Each named move below is a turn or a mirror, shown by a few rows before and after it. Which moves, in which order, take the first row of each later pair to the second? The first pair is answered.
move bonog:
[-3.0,-4.7,-4.8,8.3,-12.4,-9.3,5.0,3.8,5.0,12.8,-4.3,4.9,3.5,2.8,10.3] => [-8.7,7.0,5.1,2.6,-17.9,6.3,6.6,4.4,-0.3,4.3,8.3,-3.5,5.5,-6.1,1.0]
[-44.7,-1.3,-13.9,9.3,10.3,18.2,16.9,8.5,1.6,-1.2,-4.6,6.6,-6.0,-26.1,-12.2] => [-39.3,-11.4,-23.4,13.3,15.5,4.4,15.0,8.3,6.6,5.8,-15.8,14.0,-8.4,-18.7,-4.8]
[20.5,-15.8,2.2,15.4,-9.7,-41.8,-15.1,-7.1,12.2,14.5,-21.4,-2.7,-4.9,-16.5,31.5] => [3.6,20.1,34.4,-1.6,-26.7,1.7,-10.8,-5.9,-4.6,-8.8,16.5,-28.5,3.6,-38.4,3.7]
move Rab:
[-1.8,-40.1,5.3,3.6,-0.6,-40.2,12.5,-26.3,3.1,4.0,7.7,-12.2,0.8,3.7,-12.6] => [-21.0,-6.7,14.9,-15.6,-10.7,-8.7,18.6,-19.4,-1.5,-9.3,30.6,-15.2,4.9,-18.8,-31.5]
[-4.8,-30.8,-6.7,12.0,13.2,-12.2,19.7,-11.0,37.6,5.6,-36.4,4.0,14.1,-11.4,28.6] => [-29.1,12.8,6.6,-13.7,1.2,28.3,26.9,-2.9,31.2,-10.1,-8.6,0.3,19.0,-40.5,4.4]
[-16.7,-36.1,-0.5,16.3,-3.8,10.0,15.0,-24.7,-20.5,15.2,6.8,-18.9,6.3,-11.0,-11.4] => [-19.2,-31.3,1.6,13.1,-4.1,14.3,15.7,-23.4,-20.0,13.1,9.5,-18.9,6.3,-14.4,-13.9]
move pivim:
[-19.6,7.1,1.0,-0.5,17.3,4.2,2.5,9.7,-19.2,1.9,10.8,2.3,-2.7,-25.8,-23.0] => [-3.6,-22.2,-4.2,17.8,24.5,-21.4,-2.8,2.4,-18.4,12.6,-4.5,1.1,-5.4,-8.0,-7.8]
[25.5,12.3,12.2,-18.3,-9.6,-19.6,0.0,-7.7,12.3,0.6,-7.5,-11.6,6.9,10.2,20.4] => [11.7,29.2,17.4,-25.6,-11.6,-1.1,6.3,-5.5,3.6,-7.4,6.9,-15.5,8.7,-7.3,5.2]
[6.0,-22.7,-8.6,20.7,21.7,-14.7,-1.9,-3.2,8.4,-6.5,-1.3,19.3,6.5,3.0,26.4] => [2.3,9.7,-10.2,-7.2,12.4,2.7,-5.2,6.1,24.6,-9.4,4.0,32.9,8.5,-0.9,25.2]
Then:
Between the rows of a pair lie two moves.
[-4.7,-17.9,-5.1,0.3,25.8,-3.2,8.7,-2.6,-32.0,3.6,4.7,-1.5,2.0,10.9,-19.9] => [10.2,-19.3,-12.0,-6.5,21.8,-13.4,-0.6,0.7,-14.0,10.2,-7.9,9.3,0.8,29.0,-3.3]
bonog then pivim
[-16.4,31.3,24.9,-9.3,-10.5,16.1,-6.4,11.4,-1.3,-8.3,25.3,-8.0,-2.1,-15.7,-20.4] => [-23.1,37.5,1.8,-18.0,-3.9,7.8,-3.6,18.1,10.6,1.1,11.0,17.7,-5.3,-20.4,-15.9]
bonog then Rab
[-9.6,-4.9,-15.0,7.7,-4.7,11.4,19.7,13.3,-13.6,-2.2,4.8,10.3,-11.5,-39.3,-20.6] => [-6.6,-10.7,-24.8,9.0,0.5,1.2,20.3,14.1,-9.2,3.6,-4.6,18.7,-13.6,-36.2,-14.2]
bonog then Rab
[-13.6,3.8,-27.8,-2.5,6.1,4.1,-13.6,3.8,23.1,-21.4,-2.9,14.8,7.9,-15.9,3.2] => [-14.6,-17.6,-24.1,20.3,15.2,-4.6,-8.5,-3.1,6.6,-19.3,-3.0,0.6,7.1,-18.5,-0.8]
pivim then pivim
[-21.9,-3.3,-14.4,10.7,18.3,2.7,9.9,-1.9,-17.2,2.8,6.8,6.9,-2.6,-22.1,-26.1] => [0.0,-12.2,-27.8,5.2,15.9,-18.9,-2.1,0.8,8.2,15.5,-16.4,24.6,-5.4,4.1,-0.4]
Rab then pivim
[24.9,17.2,25.2,-9.1,3.6,21.8,-10.6,-6.3,0.7,-13.9,16.5,-17.3,3.4,4.9,2.2] => [33.6,-16.9,10.5,13.8,18.9,-10.3,-10.5,-11.8,-0.4,-0.1,-3.8,-12.9,-0.8,17.2,14.6]
pivim then bonog
[-13.1,11.6,-37.2,4.1,17.5,-19.2,5.5,11.8,10.7,17.0,-11.2,28.4,-9.6,-4.3,16.0] => [-15.3,8.7,-38.1,8.3,20.6,-21.2,7.5,10.3,7.1,17.1,-10.8,26.3,-8.9,-7.4,13.7]
pivim then Rab
[-5.6,35.9,-0.5,-31.3,-16.0,24.0,1.0,7.3,17.5,-5.4,-0.9,8.4,-2.3,-8.8,0.9] => [-2.0,26.5,-16.7,-28.3,-8.0,7.6,0.5,8.7,25.3,5.2,-16.0,23.7,-5.5,-2.2,10.5]
bonog then Rab
[-13.7,-5.9,-7.0,2.4,4.8,0.9,14.3,-2.6,-5.5,-1.1,-3.7,0.4,-3.4,-14.8,-12.9] => [-13.5,-7.2,-3.8,3.6,3.6,2.1,14.7,-4.3,-7.4,-2.8,-0.1,-4.8,-3.1,-15.0,-14.2]
Rab then bonog
[-22.3,3.9,8.2,-14.9,14.1,-3.4,7.3,-21.4,0.4,-11.3,-35.9,27.3,16.7,-36.7,9.3] => [-20.6,1.2,6.5,-12.6,14.8,-7.2,7.0,-22.2,2.4,-9.2,-38.8,28.7,16.5,-34.0,11.6]
Rab then pivim
